(in the rows, 128 means zero)
which system made each run:
path 1, Y (9 x 20):
[[157 114 163  94 112 143 124 126 132 148 139 143 111 123 181 144 117 122
  151 114]
 [120  84 102 118 126 138 100 115 114 101 109 157 106 123 104 149 143 121
   93 133]
 [101 146 128 132 116 132 121 132 147 146 183 120 167  90 124 127 165 114
  114 109]
 [166 113 162 121  91 140 140  98  72 146 134 115 116 156 149 125 130 126
  127 115]
 [120  98 105 143 110 114 124 156 118 120  84 141 148 128  59 126 136 107
  108 132]
 [142 133 161 137 127 151 137 153 168 163 156 114 165 100 151 100 147 112
  163 138]
 [148  89 142 130 139 178 119  91  81 131 101 116  98 159 128 130 101 130
  134 160]
 [ 82 111  96 172 151 112 116 153 154 138 137 111 139 102  62 135 116 113
  107 137]
 [136 143 163 130 118 136 168 124 148 171 170  75  99 122 185  91 124 127
  156 124]]
path 2, K (9 x 20):
[[133 135 181 120 128 108 176 125 163 108 148 108 107 132 176 115 134 132
  152 117]
 [100 138 163  80 100 115 168  99 127  84 114 122 114 139 145 157 108 132
  136 111]
 [144 122 148 107  74 110 135 104 172 109 123 127 141  94 173 169 118 148
  148 132]
 [156 130 149 110  65 111 179 122 143 110  79 105 124 134 151 103 133 145
  154 144]
 [117 127 121 108  45 123 145  85 112  99  89 111 160 117 108 154 127 144
  119 144]
 [169 121 119 167  48 110 132 114 142 156 114  92 167  98 131 133 121 151
  137 154]
 [137 107 118 159  68 113 167 131 102 142  72  79 129 144  74  95 114 124
  124 156]
 [ 98 101  85 163  84 150 104  95 109 154 117  82 155  94  69 153  98 128
  106 165]
 [168  93  96 204 120 141 110 129 122 199 122  74 107 121 116 100  98 136
  131 171]]
path 3, J (9 x 20):
[[ 93 127 108 164 146 135 146 163 174 168 134  74 121 100 101  87 110 113
  143 157]
 [ 92 130  78 152 178 173 113 113 111 149 114  92  96 135  97 105  95 136
  122 171]
 [106 117 104 167 206 141  97 115 167 132 171 111  77 110 153 134 111 148
  123 148]
 [115 163  80 143 155 113 144 123 140 149 154  86  51 133 166  75 139 155
  107 128]
 [103 159  52 102 179 118  95 132 110 124 122 158  53 145 141 126 118 150
   91 112]
 [156 149 100 109 185 106 106 176 178 126 135 181  74 125 192 104 149 141
  134 110]
 [183 154  94 116 146 108 139 158 101 117  86 162  79 180 155  54 181 151
  115 120]
 [155 141 122 110 188 119  88 144  93  74 125 224 129 171 130 133 186 137
   98  94]
 [175 168 192 121 161  88 157 179 131 113 157 179 151 169 166  90 190 120
  143  72]]
path 4, R (9 x 20):
[[194 118 177 115 125 132 126 141 130 147 123 153 128 142 184 131 116 130
  169 123]
 [146  72 158 122 105 115 154 123 101  87  91 144 100 160 107 121 154 111
  110 121]
 [121 140 182 113 137 149 122  90 108  85 154 151 188 138 128 169 148 129
  134 114]
 [160 128 189 133 111  97 163 110 104 141 144 101  99 161 170 146  84 134
  148 101]
 [ 82  91 159 105  84  99 168 124 127  85 101 122 125 128  79 159 117  97
  112 107]
 [107 157 183 102 110 147 156  93 170 101 151 105 180 102 166 154 122 140
  171 139]
 [141 115 135 135  62 105 176  84 120 134 109  61  75 135 157 125  93 155
  130 142]
 [ 67 127 109 140  76  96 141  93 145  77 127 102 168  92  73 168 143 137
   90 133]
 [113 214 132 141 114 115 158 106 160 156 177  65 165 105 175 117 115 168
  157 132]]
path 5, J (9 x 20):
[[114 122 104 145 140 128  98 116 148 159 168 113 102  97 150 155 102 136
  118 126]
 [123 133  79 136 111 109 132 144 144 170 129 100  81 109 141 101 118 134
  115 130]
 [123 122  59 118 147 144  85 140 121 150 109 150  93 119 120 123 123 132
  107 138]
 [164 119 102 150 168 133  90 157 153 158 142 151 106 117 158 107 144 135
  130 134]
 [158 134  94 160 147 115 124 147  99 148 129 130  94 155 123  75 165 135
  100 122]
 [120 138 105 128 189 128  94 151 101 128 155 172 117 146 112 123 157 115
   94  96]
 [141 148 153 127 181 113 143 182 132 149 153 149 107 154 147  85 145 107
  140  93]
 [125 122 143 111 166 127 154 153  85 107 100 147  87 188 103  87 145 106
  118 110]
 [117 114 180  89 192 159 126 131 124  81 146 177 115 154 144 133 161 105
  134 106]]
path 6, R (9 x 20):
[[144  76 102 150 123 121 115 162 147 182 140 118  66 102 135 110 124 104
  112 124]
 [ 90 110  96 103 144 171 103 142 141 125 151 151 123  97 110 103 193  97
   98 124]
 [164 137 109 108 138 172  79 122 113 181 167 151 116 114 185 121 147 132
  128 119]
 [161  82 103 128 111 103 105 159 106 151 132 165  80 129 130 118 164 107
   85  93]
 [127 136 140  88 140 148 104 157 117 120 156 187 163 124 130 118 199  97
  115  87]
 [197 122 161  95 112 149 117 145  86 177 134 161 121 151 178 113 139 112
  146  99]
 [167  52 165 121  93 117 125 148  99 112 106 174 126 141 102 137 167  87
  105  99]
 [146 123 214 106 136 157 136 115 110 100 168 158 178 144 146 133 182 104
  141 100]
 [172  91 204 109  89 135 155 101  62 153 140 115 101 167 156 143 106 106
  137  94]]
path 7, Y (9 x 20):
[[100 112  66  75  91 117 128 153 166 138  92 135  64  89 146 127 112 122
  117 126]
 [125 141  70  74  98 146  82 138 152 173 147 155 109  72 179 147 132 131
  117 115]
 [164 126  73 114 103 142  71 101  82 162 155 153  98 117 165 136 161 145
   80 107]
 [139 158  66 136 102 121  97 138  73 160 145 146 150 131 100 100 187 128
   72  99]
 [183 172 132 137 115 128 125 166  75 185 139 143 174 156 126  76 167 118
  131  99]
 [188 124 138 147 168 149 119 168  75 143  83 166 149 187 100  78 147 117
  144 137]
 [127 136 145 163 227 160 115 176 132 129 128 152 168 154  83  88 140 107
  154 147]
 [118 135 189 155 237 161 144 129 120 130 166 112 111 174 134 103 105 116
  162 132]
 [ 70 114 159 135 214 115 161 136 117  96 129 112  66 176  91 133  81 104
  126 113]]
path 8, U (9 x 20):
[[ 88 166 151  96 157 137 143 112 124  84 136 140 154 145 123 141 135 131
  135 117]
 [114 147 175 129 124  82 166 133 158  86 138 125 150 133 134 146 129 136
  140 106]
 [ 93 138 153 103  88 120 184 117 142  90 108 100 140 125 114 117 140 123
  136 131]
 [108 158 156 108  97 137 144  93 128 103 121 112 187 121 125 160 114 142
  150 138]
 [136 149 153 155  89  96 162  87 137 103 124  85 153 132 139 143 115 165
  140 144]
 [ 88 155 111 140  90 120 158  85 116 119 115  66 137 126 104 132 103 152
  121 147]
 [104 162 115 145 101 117 132 106 139 154 132  81 158 105 125 164  64 151
  145 144]
 [140 128 104 156  78 101 143 114 141 154  95  77 113 116 135 137  68 158
  143 158]
 [117 120  63 142  92 149 105 101 128 156  94  90 119  99 113 142  82 151
  124 175]]
path 9, G (9 x 20):
[[203 108 139 171 114 117 105 105 181 113 102 130 149 108 184 153 109 181
  166 178]
 [146 190 113 166 117 118 161  69  95 109 118  69 134 167 142  89 135 192
  128 161]
 [ 85 171 130 129 111  86 134  94  80 104 117 117 164 155  82 198  67 147
  111 103]
 [ 97 123 139 174 102  62 159 167 190 147 131  84 152  91  88 151  75 117
  144 126]
 [130 109 133 153 140 171 152 154 131 166  67  85 137 143  87  86  73 112
  178 189]
 [159 120 131 168 182 162  70  93 127 122 113 144 161 132 135 182  67 165
  161 178]
 [145 182 107 208 180  77 131 107 148 130 160  84 106 145 156 116 106 193
  127 142]
 [ 56 177  89 130 176 108 153 123  93 101  93 102 100 177  69 125  75 141
  113 130]
 [ 56 148 112 121 170 111 108 160 194 130 135 139 153  83 103 189  53 120
  150 127]]
path 10, K (9 x 20):
[[144  63 155 200 178 106 133  99 167 103 158  98  57 127 153 133 121 148
  119 152]
 [ 61 149 106 116 153 115 170  91 142  97 148  75  32 137 150 111 116 147
  103 125]
 [114 155  80  96 128 104 100  97 139 130 126 134  65 114 185 186  60 172
  119 118]
 [158 125  74  98 117  93 124 162 186 108  63 165  67 115 177 113 125 157
  134 142]
 [113 183  52  66 106 144 122 122 130  87  65 158 137 127 136  99 166 165
  121 149]
 [187 186  76 138 102 109  81 124 107 127 102 172 194 133 141 136 157 183
  121 134]
 [162 158 104 172 113  68 138 184 123 118  90 153 188 151  72  88 173 136
  115 119]
 [ 78 185 112 157 145 124 127 154 116 131 128 122 232 129  43 128 127 121
  129 129]
 [150 136 163 209 194 129 107 152 129 154 137 120 200 145  84 141  80 128
  168 152]]
path 11, V (9 x 20):
[[134 155 136 127 153 129 117 105 165 124 167 127 119 111 192 145 125 158
  145 129]
 [ 98 178 112  91 132 105 163 128 106 120 111 116  87 161 136 112 112 140
  121 104]
 [109 128 135  92 114 104 125 151 162  86 100 175 160 111 115 170 125 122
  133 114]
 [183 139 152 122 125 127 148 151 159 133 114 133 129 133 186  86 147 143
  168 141]
 [137 142 144 130 121 114 156 100  71  81  95 129 133 187 102 121 143 145
  114 124]
 [141 144 155 127 103 123 101 101 140 114 152 149 199 103 147 192 125 146
  139 119]
 [155 179 147 138 110  99 168 142 115 182 142  86 121 152 163  94 102 140
  154 109]
 [ 81 128 154 131 112  99 165 137 105  92  98 120 171 151  47 149 110 103
  121 115]
 [154 108 179 142 128 157 115 135 186 146 137 126 183  90 157 154 104 125
  189 161]]
path 12, G (9 x 20):
[[118 117 130 113 135 181 124 110 168  64 101 148 176 104 123 112 189 139
  144 179]
 [160 198 173 107 129 136 138 111 106 159 181 123 160 147 198 122 133 145
  158  97]
 [153 118 158 123 113  62 168 137 106  62  79 159 107 184 113 134 139 136
  114 100]
 [ 65 117 170 118 101 144 159  98 174  77 159 100 181  84 104 150 163 113
  128 135]
 [155 128 197 106  94 134 175 143 112 189 139  92 117 145 168 111  85 102
  177 107]
 [169  47 157 134 104 124 130  98 123  62  53 151 107 149 118 161 119 140
  133 163]
 [114 135 147 158  94 149 133  45 157 122 194  62 153  82 168 147 148 162
  128 156]
 [148 147 136 124  79  95 172 109  51 175 108  76  72 182 139 121  66 137
  125 103]
 [ 94  62 101 145  81 104 105  95 140  73  77 133 138  98  64 207  95 132
   95 155]]
path 13, V (9 x 20):
[[111 125 127 160 167 133 126  96 154  83 140 116 122 126 129 130 146 154
  120 155]
 [111 171  92 108 153 153 107 101 124 134 132 126 116 127 155 136 103 159
  134 141]
 [113 152  95 120 139  77 126 151 138 119 110 146  97 136 128 145  98 145
  115 104]
 [113 152 115 112 135 109 138 160 180  95 113 150 147 111 131 111 161 132
  134 130]
 [162 151 122 111 150 145 124 147 120 123  88 159 135 155 145  98 140 143
  151 144]
 [154 140 140 146 151  96 118 117 106  87 123 160 137 163 127 144 144 154
  114 115]
 [130 184 142 121 135 123 125 111 133 117 168 135 169 126 158 138 149 151
  136 111]
 [130 184 142 105 134 111 147 149  99 151 128 133 140 161 134 121 101 126
  146  94]
 [117 129 180 127 136  94 153 156 140  95 125 150 163 141 102 149 123 109
  142 101]]
path 14, U (9 x 20):
[[123 174 123 141  99 151 154 116  88 180 132  69 161 142 112  86 117 130
  140 141]
 [143 122 131 175 114 108 113 126  86 163 112 109 168 144  79 167  63 131
  129 133]
 [137  77 133 197 118 133 128 120 149 168 143  70 117 102 112 122 103 120
  134 165]
 [128 109 114 130 147 179 120 108  94 175 110  91  81 143 135 119  65 127
  147 162]
 [130  85 101 149 158 129  74 114 128 141 130 140  88 114 131 189  65 138
  114 139]
 [132  99  92 132 145 130 110 132 175 154 147 117  42  96 182 117 121 137
  121 138]
 [123 135  63  65 138 148  96 142 109 147 100 166  60 131 158 125 113 131
  110 115]
 [146 126  74 107 132 110  64 163 157 134 136 199 122  92 153 156 153 135
  100 103]
 [171 146  90 111 124 119 123 174 143 147 125 164 101 124 168  58 203 132
  115 111]]

runs to name:
path 15 (2 x 20):
[[123 121 164 163 184 157 154 128 160 105  96  97 140 146 113 111  90 139
  182 184]
 [110 106 149 164 170 148 130  56 122  58 125 102 116 149 118 152 122 161
  122 170]]

K
path 16 (2 x 20):
[[159  68 148 154 138 149 101  68  95 148 168 107  54 134 174 159 104 138
  106 130]
 [102 100 101 112 138 139 102  87  96 153 181 116  33 122 158 153 115 122
   78  97]]

U
path 17 (2 x 20):
[[138  75 106 191 152 111 119 171 149 153  91 116 101 124  80 114  96 114
  128 159]
 [ 73 124  79 142 176 183 115 113 126 131 125  94 107 121  87  99 124 126
  114 174]]

K
path 18 (2 x 20):
[[132 148  92 112 185 156  98 141  85 132 118 168 102 163 125 102 145 128
  111 121]
 [158 121 118 125 178 126  72 163 111 138 118 198 126 145 129 155 111 124
  128 109]]

R
path 19 (2 x 20):
[[129 129 120  95 123  95 138 120 124 100 131 149  62 143 166 132 142 138
  101  94]
 [114 156 116  69 102 107 121 129 120  93 114 178 143 127 137 160 145 132
  112  92]]

R
path 20 (2 x 20):
[[190 115 107 166 134 117 108 114 106  59  76 175 151 162 110 103 206 166
  102 156]
 [152 186 153 148 161 114 104 121 113 102 189 171 215 139 135 133 201 147
  116  95]]

J
path 21 (2 x 20):
[[105 112 121  82 129 181 131 132 116 148 100 127 107 127 123 115 106 104
  147 145]
 [154 107 137 130 143 133  87 117 137 114 124 167 138 119 149 177 109 142
  138 135]]

U
path 22 (2 x 20):
[[177 129 124 135 141 134  93 141 131 129  99 169 153 133 141 141 120 144
  151 142]
 [131 127 128 140 139 126 141 141 133  88 111 141 143 142 104  93 183 128
  118 136]]

K
path 23 (2 x 20):
[[ 96  35 139 119 162 194 105 165 134 171 143 137  88 101  90 119 123  51
  126 134]
 [178  73 184  99 186 193  91 138 123 151 143 178  88 140 191 142 111 101
  169 127]]

U
path 24 (2 x 20):
[[154 118 139 146 103  98 140  96 123  74 100 134 134 145 129 145 145 161
  117 138]
 [145 171 118 129  88 129 125  93 130 126 132 114 174 113 155 139 137 167
  138 140]]

V
path 25 (2 x 20):
[[ 89 154  42 112 123 143  82 103 117 112 117 144 138 104 103 149 142 154
   87 141]
 [156 192  97 152 143  94 112 160 172 171 161 130 146 106 176 109 129 161
  144 118]]

U
path 26 (2 x 20):
[[124 137  96  95 100 122 158 134 132 119  76 116  84 139 138  90 129 140
  128 141]
 [122 143  74 102  88 139  94 101 112 122 100 144 143 110 125 157 126 152
  109 140]]

K
path 27 (2 x 20):
[[127 142  95  93  52 170 151  80  96 158 103  69  99 122 153  96 121 146
  130 158]
 [136  90  92 129 114 129  57  85 117 128 127 157 108  99 140 218  79 148
   99 132]]

J
path 28 (2 x 20):
[[140 125 166 109  88 129 145  95  85 131 136 114 127 145 142 150 114 129
  127 109]
 [113  97 151 100  80 110 134 117 131 113 130 135 128 109 124 175 118 110
  118 103]]

J
path 29 (2 x 20):
[[100 129 136 184 152 118 138 128 123 167 121  71 137 135  80 154  28 128
  153 151]
 [118  70 134 164 126 133 135 130 167 157 100  78  91 106 114 150  38 119
  159 173]]

U
path 30 (2 x 20):
[[196  95 161 164 100 101 121 102  99 123 160 139 126 141 155 133 181 137
   99 103]
 [119 138 167 117 107 107 153 127  66 128 166 132 145 159 101 125 168  98
   93  67]]

R
path 31 (2 x 20):
[[195  89 207 143 158 135 121 127 122  62 117 191 172 163 136 135 181 127
  146 131]
 [104 118 179 149 184 142 166  92 117  46 163 121 124 165 111  89 212 125
  103 127]]

U
path 32 (2 x 20):
[[110 163 130 140 138  78 121 137 131 120 139 140 157 132 112 178  89 141
  124  99]
 [103 150 129 123 117  95 167 171 181 117 101 117 149 111 111 110 122 123
  150 133]]

J
